(in the rows, 128 means zero)
The rows below come in pairs that one turn or mirror swaps. Which row does each named row swap with?
The rows were stretched afterwards, more along some directions than others.
Q762: [163 128  97 124 133 129 108 128 129 136 146 180 118 138 136 162 120 104
 114 100 121 147]
Q901: [155 141 105 140 153 148 120 128 158 145 129 171 129 148 130 160 126 111
 100 129 126 135]
Q503: [112 110 146  98  98 122 145 158 105 124 158 154 150 116  98 132  91 117
 142 103 130 131]
Q481: [ 99 134 123 114 107 114 159 124 123  97 125 100 123 155 132 122 144 136
 151  98 136 164]
Q769: [116 107 146 156 130 145 129 112 104 118 134 111 121 118  96 124 117 150
 144 145 167 139]
Q532: [153 138 157 111 159 117 127  92 134 127 110 155 108 160 123 155 117  87
 135 152 142 141]
Q75: [144 145 101 123  99 115 139 131 147 140  90 154 130 140  83 138 132 127
 135 133 119 146]
Q721: [130 135 125 110  95 150 138 154 103 129 155 135 131  75 150 165  99 103
 135 142 105 150]
Q194: [141 116 106 116 111 150 151 157  82 144 102 160 127 117 148 144 110 171
 133 113 126 128]
Q128: [117 142 131 156 144 154 137 107 106 119 128 140 114 108 108 109 132 161
 146 143 162 128]
Q492: [138 113 111 116 118 153 158 154  81 144 108 166 129 120 136 141 102 164
 137 110 128 124]
Q621: [131 105 115 155 135 122 171 124 130 129  93 111 108 127 136 140 118 137
 120 130 152 135]
Q945: [110 128 130 110 102 127 118 143 118 124 149 138 143 123  88 131 111 116
 150  97 130 123]
Q72: [114 150 121 113 109 116 151  98 153  96 129 146 128 156 135 128 144 126
 145  92 143 167]
Q387: [159 131  91 126 148 139 118 148 125 148 112 156 130 139 118 157 118 117
 112 131 136 138]
Q750: [121 182 144 152 137 113 145 114 137 112 169 144  91 131 152 141 123 130
 131 100 155 122]
Q755: [119 141 141 161 142 162 131 124 119 105 152 148 110  99 111 124  96 145
 140 137 155 136]
Q778: [118 133 127 132 109 128 132 127  84 165 165 129 124 123 122 158 128 128
 126 121 106 108]
Q435: [116 126 137  90  92 127 137 143 121 116 145 161 146 108 108 142  98 117
 142 102 127 124]
Q837: [162 114 105 137 134 132  96 139 150 137 141 166 128 133 115 161 109  96
 108 119 111 135]
Q419: [159 143 110 139 154 125 115 150 137 129 139 173 120 146 122 144 109  97
 112 108 115 132]
Q570: [101 145 125 111 122 153 151 162  75 140 152 114 117  77 153 145 100 107
 153 146 128 133]
Q632: [109 133 129 167 139 141 127 105 124 110 154 151 101 119 106 119 125 161
 130 128 174 127]
Q875: [145 110  82 140 105 143 140 109 141 154  82  99 144 159 111 136 140 118
 110 104 122 143]
Q24: [113 135 141  98 117 130 145 128 123 101 128 104 147 163 125 112 143 136
 135  93 128 161]
Q614: [109 116 121 142 128 121 188 130 117 136 102 121 108 125 129 128 120 141
 132 132 155 141]
Q886: [143 134 109 121 118 154 151 156  79 146 110 160 126 113 147 151 100 171
 135 123 131 114]
Q164: [119 133 132 103  99 161 141 155  72 134 165 118 136  80 146 153 102 107
 134 135 110 150]
Q556: [105 142 135 116 116 126 154 148 113 110 165 181 134 117 107 127  99 115
 169 117 157 114]
Q244: [128 171 143 152 128 112 141 105 138 107 169 125  96 117 153 129 123 139
 144  92 163 147]
Q867: [121 146 126 108 106 144 142 163  90 137 135 113 128  74 149 147 100 120
 122 138 106 144]
Q421: [110 169 132 161 132 121 130 115 141 123 173 150  78 134 147 133 118 143
 115  96 144 129]
Q153: [122 107 104 161 131 127 177 137 121 130  93 109  96 142 140 134 120 136
 133 123 134 150]
Q125: [173 149 115 128 124 127 136 126 121 127 104 147 100 159 124 131 121 133
 155 127 115 144]
Q905: [119 158 132  94 116 142 147 152  78 134 169 145 122  74 160 154  94 111
 148 139 132 140]
Q659: [155 128  87 131 135 136  97 128 140 149 127 163 129 148 116 157 132 111
  98 104 112 138]
Q882: [106 178 137 146 137 111 142 119 141 122 159 139  95 146 126 124 130 137
 128  89 162 129]
Q639: [126 134  98 141 123 142 155 122 150 149 122 119 124 160 121 127 139 130
 103  86 134 139]
Q219: [122 141 137 136 106 140 142 118  91 154 170 143 130 130 137 145 120 121
 128 116 121 116]
Q412: [178 143 108 123 129 125 149 129 119 131  89 143 107 164 126 140 111 127
 156 134 111 136]
Q976: [142 113 113 110  91 130 154 132 138 134 103 168 145 138  92 145 121 114
 126 148 111 149]
Q404: [160 122 113 123 110 123 143 136 136 133  83 159 136 151  79 149 124 115
 143 151 114 135]
Q154: [134 120  89 127 101 156 144 126 139 139 123 117 146 139 111 146 128 118
  97  92 124 145]
Q602: [104 138 133 147 120 138 159 131  87 171 156 121 108 115 134 138 129 149
 126 128 126 110]
Q351: [130 144 143 110 123 119 140 101 141  94 120 109 134 167 127 129 144 115
 141  97 117 164]
Q228: [117 160 125 109 140 166 166 125 106 111  99 151 128 101 153 157 116 116
 149 121 177 149]
Q871: [142 106 126 157 129 120 160 125 123 133 111 117 117 126 141 141 123 157
 118 126 154 150]
Q296: [125 131 125 112 120 115 146 129 140 109 106 119 129 162 128 135 128 123
 139 111 104 165]
Q571: [148 140  95 133 152 139 119 138 149 147 132 183 119 150 127 150 121 105
  96 129 129 131]
Q133: [134 116 107 113  99 114 144 132 149 136  82 132 137 144  84 132 126 126
 133 156 127 137]
Q483: [166 157 114 120 117 131 138 129 118 139  95 136 107 164 118 135 128 141
 148 127 107 143]
Q495: [135 129 117 108  95 155 126 155  75 144 144 114 130  81 149 165 112 128
 124 133 117 155]
Q196: [122 127 145 155 139 166 133 108 109 110 130 130 129 102 112 129 119 155
 129 132 159 134]
Q817: [112 135 145 114 126 159 150 141  93 135 159 108 124  73 151 149  94 103
 151 152 127 136]

Q659 swaps with Q164
Q721 swaps with Q837
Q875 swaps with Q219
Q72 swaps with Q769
Q495 swaps with Q762

The rows below come in pairs that one turn or mirror swaps. Which row does each named row swap with?
The rows were stretched afterwards, more along some directions than others.
Q699: [129 120 118 132 144 104 143 133 152 120 116 105  95 131 151 150]
Q709: [115 111 142 158 146 122 126 121 117 118 145 111 113 141 131 114]
Q235: [120 136 174  95 141 141 111 121 129 134 135 109 116 134 103  98]
Q324: [127 116 105 135 113 139 137 105 114 146  92 119 125 137 123 148]
Q917: [113 145 139  79 128 140 120  90 103 142 147 127 168 106 111 142]
Q791: [110 143 114 112 146 108 113 114 116 160 108 135 149 126 123 146]
Q368: [120 119  90 136 123 122 147 105 114 133 108 114 136 135 143 171]
Q883: [132 127 165 101 145 130 113 131 138 146 121 106 113 138 108 103]
Q811: [103 141 145 122 148 111  94 110 128 137 175 116 155 127 128 131]
Q315: [118 136 143 120 138 129  99 110 138 132 160 110 150 134 135 125]
Q661: [118 113 136 159 143 125 116 128 122 123 146 108 103 142 135 108]
Q30: [118 143 144  89 121 136 121  91 100 136 146 139 175 109 106 140]
Q937: [121 108 139 158 153 116 132 121 123 123 142 101 114 141 134 119]
Q397: [122 126 159 108 154 106 118 126 117 113 145 132 119 117 137 112]
Q277: [123 146 136  91 114 143 100 128 111 145 118 148 143 105  99 111]
Q679: [127 123  88 135 112 129 139 102 118 145  99 125 133 138 131 166]
Q719: [102 141 141  86 145 132 124  84 104 136 156 131 167 101 114 150]
Q894: [ 99 140 111 140 131 122 124 122 165 135 142  94  98 132 165 137]
Q613: [111 139 135 128 142 116 103 110 137 130 178 108 147 128 130 118]
Q742: [128 137 146 120 105 125 106 151 111 119 123 124 121 158 130 126]
Q737: [ 96 157 140 132 139 136 145 124 111 124 152 124 151 123 133 143]
Q720: [128 120 152 137 147  95 130 139 127 106 142 125 111 134 156 129]
Q766: [113 146 146  84 128 146 107  94 104 149 139 142 167 106 100 136]
Q346: [101 140 131 131 140 115 104 105 139 135 171 108 150 132 130 130]
Q403: [118 141 113 115 159 112 125 114 127 158 100 124 153 132 115 145]
Q732: [129 132 127 133 104 154 152 139 126 124 117 118 107 115 118 112]
Q910: [139 117 102 138 110 135 150 113 110 132  95 120 136 140 129 149]
Q625: [127 131 108 145  97 156 155 136 131 124 111 108 108 123 129 116]
Q523: [126 136 132 106 155 113 137 107 120 151 106 127 159 133 108 129]
Q460: [ 93 157 132 134 122 139 131 126 116 142 136 126 142 138 135 144]
Q994: [135 129 149 103 140 129  94 135 150 154 113 111 102 135 115 100]
Q572: [128 144 123  99 108 137 101 136 122 152 106 143 132 112 102 122]
Q868: [110 139 138 137 144 116  99 119 147 146 160 104 140 136 135 123]
Q728: [137 106 156 140 146 127 114 128 108 116 129 122 120 143 132 110]
Q454: [129 113 164 146 156 115 117 133 111 122 145 119 121 137 127 102]
Q708: [131 118 109 121 116 134 139 112 100 135 102 119 133 133 130 151]
Q751: [102 136 140 121 158 111 104 115 167 149 142 106 104 125 146 130]
Q218: [106 144 157  95 149 114 101 130 131 127 150 135 116 110 133 143]
Q457: [130 137 166 113 114 124 105 158 105 121 135 131 126 148 127 121]
Q126: [ 97 150 128 134 139 132 161 108 126 130 152 106 139 117 138 137]
Q530: [136 134 167 124 113 131 117 160 113 107 146 127 110 137 137 105]
Q972: [116 140 136  93 132 138 128  83 106 140 144 139 163 107 105 144]

Q218 swaps with Q699
Q972 swaps with Q679
Q530 swaps with Q994

